Here are some points, one per row:
[-15  55  85  45 -23 -55 -55 -60 -29 -29 -60 -34 -40 -38 -46 -29  -1  18
  44  74  35  32  -2 -22 -31 -41 -28  12  26  76  -3 -36 -61 -56 -27 -27
 -39 -12 -23 -26 -25 -42 -45 -52 -36 -48 -34 -31]
[-19 -16  -3 -22 -13  15  18  38  43  42  13  18  -2 -25 -14 -34 -19 -49
 -37 -43 -16 -20   3  -6  21  27   6  18 -15 -27 -18 -23 -29  -1  33  62
  43  61  61  34  32  49  28  38   3  -4  19  -8]
[ -8  -7 -24 -22 -31 -29 -11  10  24  39  32  17  19   0 -28 -15 -51 -39
  -5 -42 -26   4 -22   7  30  29   3  13  21 127  89 127 125  83  38  27
 -22 -34 -49 -39 -29 -20  -8  -1 -13 -23  -5  -9]
[-12   2 -23 -37 -17 -41 -24 -67 -52 -50 -20 -31 -24 -30 -39 -45 -41 -23
 -25   9  44  31  51  43  45  33  65  31  38  64  30  49  39  32  70  64
  59  61  33  18  -1  -3 -21 -31  -6 -31 -19 -18]
[  4  -4 -25 -44  -5  19  50  64  64  15 -16 -33 -34 -21 -37 -27 -35 -39
 -16 -37 -31 -15 -32 -32 -43 -18  -9   8  35  93  64  54  59  66 106 118
 127 127 115  66  28  -7  -5 -36 -31 -11 -32   0]
[-19 -18  -6  -8 -21 -31 -31 -18 -20 -17 -21 -26 -42 -36 -45 -41 -42 -31
 -32 -67 -40 -39 -33 -66 -62  13  74  70  -6 -26 -28 -23   0   2  -6  -3
   2 -10  -2   4   4  24  19  19  36  41  77 115]
[-12 -30 -44 -16 -50 -51 -47 -41 -50 -31 -24 -36 -48 -47 -30 -35 -23  -5
  -5  36  23  43  54  46  43  -2 -33 -19 -26 -45 -50 -16  16  44  69  97
 107  92  71  73  38  35   0 -18 -13 -30 -17 -23]
[-21 -25 -37 -32 -31 -43 -28 -19 -21 -27 -26  33  65 117 106  33  16  -7
 -28 -69 -42 -31 -52 -21 -56 -47 -21 -14  -3 -14  -5  18  33  74  64  24
  -9 -43 -36 -20 -29 -39 -40 -37 -29 -44 -16 -24]
[118  69  31 -12 -38 -54 -44 -45 -29 -20 -27 -14 -15 -32 -10 -11  -3 -16
 -22 -31 -33 -35 -36 -39 -40 -37 -41 -39 -39 -75 -23 -34 -20 -33 -23 -31
 -31 -18 -36 -47 -55 -30  14  88 127 107   8 -34]
[127 127 127 121  85  55  52  63  44  21  11 -35 -28 -25 -20 -10 -27 -30
 -45 -67 -30 -27 -18 -23 -34 -54 -35 -37 -27 -65 -35 -36 -33 -31 -39 -21
 -16 -27 -26 -20 -27 -22 -52 -32 -50 -30  -8  15]
[  0  -9  12  32  43  42  44  45  33  28  10  -8 -28 -37 -20  13  45  44
  16 -85 -46 -43 -58  15  68  92  63  -1 -43 -95 -45 -39 -27 -22  -9  11
  50  64  48  31  -3 -34 -46 -45 -46 -44 -42 -47]
[-36 -22 -28 -58 -37 -44 -42   3  55 121 127 127 127  74  31  13  11 -19
 -36 -61 -35 -43 -55 -48 -56 -57 -54 -47 -32 -70 -16 -16   8  21  10  -2
  -8 -14 -32 -26 -22 -32 -26 -38 -46 -31 -25 -13]
[-29 -19 -25 -19 -20 -29 -12 -15 -12 -40  10  18  23  81 105 111  87  69
  54 127  64  56  -4 -26 -14 -49 -38 -28 -21 -67 -13 -30 -19 -32 -43 -32
 -17  -1  -6 -10 -24   1  13  22  16  -2   8   6]
[  0   0  23  19  53  42  41  36   8 -15 -47 -43 -38 -39 -36 -20 -11 -35
 -18 -16  18  12  18  24  -5   5  -8 -17 -30 -54 -32 -31 -33 -38 -23 -36
 -23 -52 -62 -26  25  74 101   5 -25 -53 -58 -50]
[  7 -14  -6  -6  -4 -25 -13  10  30  44  54  43  39   5   3   4  16  -2
   6  33  11  23  -2   9  36  47 101 127 127 127  26 -27 -35 -30 -32 -27
  -9 -35 -16 -12 -25 -11 -21 -13  -6   1 -25  -8]
[ 91  78  64  48  29  -4 -15 -44 -25  -7  11   5   7   8 -14 -34 -40 -11
 -25 -80 -33 -21 -31 -40 -33 -47 -44 -32 -36 -48 -22 -19 -37 -23 -16  -9
   9  14  54  37  58  63  98  86  85  66  78  21]
[-10 -22 -14  -2   1 -24  35  20  25  41  27   4   0   3   1 -19 -41 -31
 -41 -36 -23  18  39  24  31  47  35   9  26  14  10 -21 -32 -35 -47 -24
 -50  -8   0  33  37   5  28  17  -6 -16 -14 -33]
[-65 -17  -5  37  61  70  37  49   4 -16 -28 -44 -34 -24 -41 -28 -43 -29
 -40 -50 -18 -16 -10 -13 -10 -14 -13 -33  -1 -34 -20 -34 -31 -17  -7  25
  54  14  -1  -5 -32 -38   5  61  76  62  45  -8]
[ -1 -30 -11 -13 -48 -30 -46 -33 -35 -24   2  34  31  59  38  35  -9  -6
 -11 -52 -24 -48 -14  11   6  20  37  33  44  68  37  17  -7  21   4  23
  34  53  31  46  51  57  33  40  13  -8 -33  -3]
[ -6  -4 -16  10   0  36  56  93 127 127 115  96  40  34  25  -3 -14 -10
   8  50  57  49  58  49  30   9  19  -9  -2 -28   0  15  12  20  11 -11
 -24 -33 -11 -26 -22 -24 -23 -23  -8 -23 -23 -19]
[-21 -35 -16 -35 -20  -3  25  31  26   8  -7 -31 -42 -34 -38 -48 -28 -19
 -53 -53 -17   7  44  42  48  12  16  34  10 103  79  72  37   7 -60 -71
 -40 -39 -17 -30 -26 -30 -39 -40 -24 -23 -22 -21]
[-39   1 -39 -32 -33 -38 -33 -45 -27 -33 -31 -34 -48 -35 -39   5  58  55
  65  81  11  51  46  74  63  49  31  11   2 -23   3 -30 -27  -3 -20 -25
 -23 -32  -9  11  14  37  45  62  41  46  41  41]
[ 49  43  -8 -45 -55 -18 -42 -29 -55 -44 -49 -20 -36 -15 -20   1  30   9
  18  81  55  39  33  19  16  37  43   9  34 -13 -25 -14 -38 -24 -31 -30
 -30 -22 -40 -12 -17 -49  -6 -12 -29  12  35  34]
[-12  -5 -39 -20 -31 -34 -33 -29 -45 -37 -27 -18   0  -5  26  21  16  29
  -9 -33 -11 -48 -23 -15 -18  22  10  31  43 127 104  88  72  23  23 -10
  -4 -16 -27 -39 -12 -23 -26 -21 -32 -13   9 -26]
[-20 -33 -30 -11 -16  24   1  11  10 -20   9  33  57  15 -10 -32 -54 -22
 -25 -48   7  24  41  22  43  21   7   1  13 -62 -21 -38 -27 -49 -30 -47
 -38 -28 -17 -18   5  24   6  -1 -18 -30 -37 -32]
[  7  37  72  71  65  47  18 -23 -35 -42 -32 -16 -21 -31 -32 -30 -24 -31
 -32 -39 -21 -26 -39 -29 -17 -10  -8   6  -2  10  34  73 127 127 109  56
  29  30  38  51  53  27  13   7  -9 -10 -27 -19]
[ -8 -23  18  37  44  58  48  47  26  27 -10 -42   2 -31  -7 -21  -6   3
 -11  38  23  38  26  28  11  -8 -13 -11 -11 -36  -1 -15 -11  11  28   5
  -7  18 -15 -20  -3 -16  11  25  35  61  84 101]
[-30 -25 -44   9  52  99  86  21  -7 -30 -31 -44 -54 -31 -29 -28 -41 -45
 -34 -68 -34 -47 -51 -49 -43 -20  14  62  39  10 -44 -45 -48 -36 -43 -36
 -56 -31 -21 -25  -5   3  -1  11  -3 -14 -33 -28]
[ -9  10   6 -13 -14  -6 -34 -40 -25 -36 -27 -14  26  48  62  54  10 -18
 -30 -80 -63 -58 -27  24  75  80  28 -21 -37 -65 -47 -20 -41 -55 -27 -32
 -31 -26  -6 -16  -8  -8  -9 -21  16  28  40  79]
[ -7   6  40  68  76  60  -4  -7 -38 -30 -27 -22 -32 -36 -27 -35 -17 -47
 -29 -61 -44 -24 -26 -35 -37 -44 -38 -39  16  89  86  70  34  -5 -22 -18
 -10   6  21  39   4  23   9  -5 -16 -17 -24  -5]
[ 31 -12  -8   0  -5 -36 -36 -38 -41 -41 -34 -36 -36 -55 -26 -51 -50  -1
  78 127  60  28  14  39  32  18   5  -5 -15 -68 -12 -27 -13 -23 -39 -23
 -23 -43 -10 -36 -25 -39 -45 -31 -34   0   3  25]
[-11 -47 -18  11  -7  -7  23 -15 -10   2 -11  21  33  40  24  66  42   8
  -1 -39 -19 -31 -22 -66 -24 -53 -42 -66 -42 -25  -3   9  23  40  38  11
   6 -32 -20 -25 -24  -9 -10  -6 -14  21  -8  22]
[-15 -29  -8 -35 -20  -9 -34 -14 -24 -16   3  -3  15  24  13  43  22  44
  53 127 118 120  85  53  -1  14 -21 -30 -57 -41 -32 -28 -23 -23 -22 -35
 -29 -18   2  14  17  20  -8   3   7   3 -28 -15]
[-26 -12 -42 -35 -32 -40 -30 -18 -14   7  -7 -10  29  20  59  62  71  60
  54  86  29   0 -13 -16 -26 -46 -34 -30 -28 -55 -33 -11 -16 -38 -39 -20
   7  38  70  94 127  99  82  61  38  20   5   1]
[ -6  -9 -10 -11  -6 -18 -22 -19 -12  28  32  66  79  87  88  68  61  21
  21   6  11  45  87  67  25  28  -4  24 -27 -56 -15  -9   7  -1  13  28
  24  10  -6 -29 -39 -44 -27 -27 -38 -16 -25 -22]
[ -5  -2  24  23  45  44  66  59  57  20  29  30 -18 -13 -21 -26 -23 -35
 -17 -69  -3 -19  -8  18 -11 -12 -38 -19 -10 -27 -40 -21 -17 -40 -27 -12
 -20  -2 -20   3  11  19  -2  10  72 118 126  83]
[ -1  12  17  36  49  68  80  51  48  61  60  75  60  42   4  20  63 127
 127 127  27 -15 -11 -41 -34 -17 -26 -28 -40 -49 -22 -13 -32 -32 -25 -19
 -12 -14 -24 -18 -27 -19 -25 -30 -21 -40 -16 -23]
[ -2 -34 -12 -38 -25 -10 -46 -31 -22 -36 -33 -55 -39 -18  42  75  94 104
  75  61  16 -12  -8 -27 -28 -30  -6   6  41  57  40  53  51  46  43  49
   4   1 -10 -30 -30 -22 -22 -37 -26 -22  -8 -22]
Along one direction, these points spread out more than along any other. Take the direction at right angles to it along which they spread out most. Go by this last direction. For each point below, how far along it does it lie, from 0 to 99? 50 is the average, and the first point above lies past it. One standard deviation of the points above along it is 16.
[127 127 127 121  85  55  52  63  44  21  11 -35 -28 -25 -20 -10 -27 -30
 -45 -67 -30 -27 -18 -23 -34 -54 -35 -37 -27 -65 -35 -36 -33 -31 -39 -21
 -16 -27 -26 -20 -27 -22 -52 -32 -50 -30  -8  15] 15
[-65 -17  -5  37  61  70  37  49   4 -16 -28 -44 -34 -24 -41 -28 -43 -29
 -40 -50 -18 -16 -10 -13 -10 -14 -13 -33  -1 -34 -20 -34 -31 -17  -7  25
  54  14  -1  -5 -32 -38   5  61  76  62  45  -8] 28
[  0  -9  12  32  43  42  44  45  33  28  10  -8 -28 -37 -20  13  45  44
  16 -85 -46 -43 -58  15  68  92  63  -1 -43 -95 -45 -39 -27 -22  -9  11
  50  64  48  31  -3 -34 -46 -45 -46 -44 -42 -47] 40
[-12  -5 -39 -20 -31 -34 -33 -29 -45 -37 -27 -18   0  -5  26  21  16  29
  -9 -33 -11 -48 -23 -15 -18  22  10  31  43 127 104  88  72  23  23 -10
  -4 -16 -27 -39 -12 -23 -26 -21 -32 -13   9 -26] 75
[-10 -22 -14  -2   1 -24  35  20  25  41  27   4   0   3   1 -19 -41 -31
 -41 -36 -23  18  39  24  31  47  35   9  26  14  10 -21 -32 -35 -47 -24
 -50  -8   0  33  37   5  28  17  -6 -16 -14 -33] 46
[ 31 -12  -8   0  -5 -36 -36 -38 -41 -41 -34 -36 -36 -55 -26 -51 -50  -1
  78 127  60  28  14  39  32  18   5  -5 -15 -68 -12 -27 -13 -23 -39 -23
 -23 -43 -10 -36 -25 -39 -45 -31 -34   0   3  25] 53
[  0   0  23  19  53  42  41  36   8 -15 -47 -43 -38 -39 -36 -20 -11 -35
 -18 -16  18  12  18  24  -5   5  -8 -17 -30 -54 -32 -31 -33 -38 -23 -36
 -23 -52 -62 -26  25  74 101   5 -25 -53 -58 -50] 33
[-15 -29  -8 -35 -20  -9 -34 -14 -24 -16   3  -3  15  24  13  43  22  44
  53 127 118 120  85  53  -1  14 -21 -30 -57 -41 -32 -28 -23 -23 -22 -35
 -29 -18   2  14  17  20  -8   3   7   3 -28 -15] 60
[-36 -22 -28 -58 -37 -44 -42   3  55 121 127 127 127  74  31  13  11 -19
 -36 -61 -35 -43 -55 -48 -56 -57 -54 -47 -32 -70 -16 -16   8  21  10  -2
  -8 -14 -32 -26 -22 -32 -26 -38 -46 -31 -25 -13] 51
[ -2 -34 -12 -38 -25 -10 -46 -31 -22 -36 -33 -55 -39 -18  42  75  94 104
  75  61  16 -12  -8 -27 -28 -30  -6   6  41  57  40  53  51  46  43  49
   4   1 -10 -30 -30 -22 -22 -37 -26 -22  -8 -22] 78
[ -9  10   6 -13 -14  -6 -34 -40 -25 -36 -27 -14  26  48  62  54  10 -18
 -30 -80 -63 -58 -27  24  75  80  28 -21 -37 -65 -47 -20 -41 -55 -27 -32
 -31 -26  -6 -16  -8  -8  -9 -21  16  28  40  79] 38
[ -8  -7 -24 -22 -31 -29 -11  10  24  39  32  17  19   0 -28 -15 -51 -39
  -5 -42 -26   4 -22   7  30  29   3  13  21 127  89 127 125  83  38  27
 -22 -34 -49 -39 -29 -20  -8  -1 -13 -23  -5  -9] 73
[-12 -30 -44 -16 -50 -51 -47 -41 -50 -31 -24 -36 -48 -47 -30 -35 -23  -5
  -5  36  23  43  54  46  43  -2 -33 -19 -26 -45 -50 -16  16  44  69  97
 107  92  71  73  38  35   0 -18 -13 -30 -17 -23] 65
[-29 -19 -25 -19 -20 -29 -12 -15 -12 -40  10  18  23  81 105 111  87  69
  54 127  64  56  -4 -26 -14 -49 -38 -28 -21 -67 -13 -30 -19 -32 -43 -32
 -17  -1  -6 -10 -24   1  13  22  16  -2   8   6] 57
